A single turn carries every row of the set below to another of its rows. Some are shown first; where does it send the rows asked next?
Tam: [ -7 -13  -2   2  -4  23   4  -9   4 -32  -1  16 -14  10 -36]
pul: [ -6  -1 -64 -11  -5  -9 -18 -11   8  14   9  22  -1  -5 -33]
nof: [ -7  19  11   2   8   3 -21  -8  15  31  20  23  11   7 -19]
vaz: [  0  -3 -10 -20   1  -5  -6 -10 -27  15  22   9  23 -10  -8]
rud: [  8   5  -7 -21   2  -9 -15  -7 -24  16  29  13  26  -6 -10]
Luve: [-19   5 -12  -2   4  34 -22  -9   8  12  27  12  -8  32 -12]
narip: [-10  16  -5  -4   5  24 -28  -6  12  17  31  20  -4  32 -16]
Vap: [  1 -30 -41  -3   2   4  -7  -9   9  -7   1  19   4  30 -51]
san: [  4   0 -24 -28  -2  12 -23  -5 -26   3  35  11  10  17  -7]
sus: [ 14   6   7  -2  -3   7 -16  -4  15 -27   8  27  -7  14 -44]
duf: [  3  -5 -20 -10   7  29 -17   8  15  -6  -4   4 -16  12   8]
Ruviv: [ 12   6  14   1   0  -1  -9  -6  14 -19   2  28  -1   1 -45]
sifav: [ -3 -11 -16  -7   8  27  -7   8  13  -1 -11   3 -13   2  11]
deg: [ -2  -7  12   5   0   5   7  -9   6 -20  -8  20  -2  -8 -38]
kel: [ -7  -5 -64 -12  -6  -9 -15 -13   7  15   8  20  -1  -4 -31]
vil: [ -3  -1 -64 -12  -7 -11 -19 -13   9  14  11  24  -1  -5 -34]
nunoz: [ 13   8 -12 -26   1  -5 -24  -7 -20  12  33  17  23   3 -13]
Pem: [  9   1   1  -4  -4  17 -12  -4  12 -32   9  23 -11  19 -42]
duduz: [ -2  -9  -9  -4  11  18  -3   7  12   4 -15   6  -6 -11   9]
zopo: [-29  -4 -13   3   5  36  -7 -12   1  15  19   9  -7  22  -6]
fud: [ -8  -3 -63 -11  -3 -12 -15 -11   8  16   7  22   2  -8 -32]
Pagep: [ -7  -1 -63 -13  -5 -12 -19 -10  10  14   8  24  -1  -3 -32]
Mem: [ -8 -12   5   3   0  16  10  -9   6 -26  -7  15  -7  -2 -36]
bas: [ -8  -4 -63 -11  -5 -11 -15 -12   8  17   8  21   0  -6 -33]
ragud: [ 19  10  -7 -15  10  14 -32  13  24   0   2  16  -8  12  -2]
dul: [ -3  -6 -25 -26  -1  16 -12  -9 -30   2  31   5  10  13  -4]
Gan: [-18  10  13   6  10   4  -9 -10   9  32  13  21  11  -3 -15]
faz: [ 10 -22 -24   1   8 -16  -6  -9  14   4  -4  26  18   7 -57]
tiko: [-32  -5  -5   6   6  27   1 -12   0  21  13  10  -1   7  -7]
rafu: [ 12   7 -18 -26   0   5 -24  -4 -22   6  36  14  16  13  -9]
mez: [ -4  -1 -61 -13  -5 -13 -17 -12  10  16   9  23   2  -8 -31]
nev: [  1  -7  -2  -3  -4  24  -6  -6   9 -32   4  17 -15  17 -39]
Revi: [ -4  21   5  -2   6  10 -31  -7  15  23  28  22   6  20 -18]
vepok: [ -7  -9 -17 -20   2   4  -1  -8 -32  13  21   6  17  -7  -4]
buvi: [ -4 -36 -38   0   4   2   2 -11   6  -4  -6  19   7  19 -49]
dil: [  3 -29 -26   3   7 -15   2 -10   9   5  -9  22  17   5 -54]
bov: [  3  -2   0  -5  12   8  -8   7  16  10 -15   9  -1 -17   4]
Rotol: [  9 -26 -39  -5   4   1 -16  -8  12  -7   6  23   7  32 -53]
pim: [-28   0   4   8   9  13   1 -13   3  30  11  13   7  -2 -11]
tid: [ 13   4 -16 -12   7  24 -29  11  20  -5   4  10 -15  16   4]
gilat: [ 16 -20 -34  -5   6  -9 -19  -7  16  -2   5  27  11  28 -56]
lipeb: [ 21  12   0 -10  11   4 -29  10  26   7  -2  17   0  -1  -3]
zaz: [ -6 -10 -23 -21   1  13  -4  -8 -31   6  26   4  14   3  -3]
Movam: [ -4 -33 -33   2   6  -5   5 -10   6   0 -10  18  12  10 -51]
lel: [ 15 -18 -27  -3   7 -17 -14  -7  15   1   1  28  15  18 -59]
Tor: [  6   0  15   3   0   0  -1  -8  10 -18  -3  24   0  -8 -42]
guk: [ -4   1 -64 -11  -3 -12 -20 -12   8  15   8  24   1  -5 -34]
kasa: [ 14   7   3  -6  13   2 -19   8  21  12  -8  16   3 -14  -1]

lipeb moves to duduz
buvi moves to gilat
Now find these:
vaz moves to dul
Pem moves to Tor
Luve moves to nof

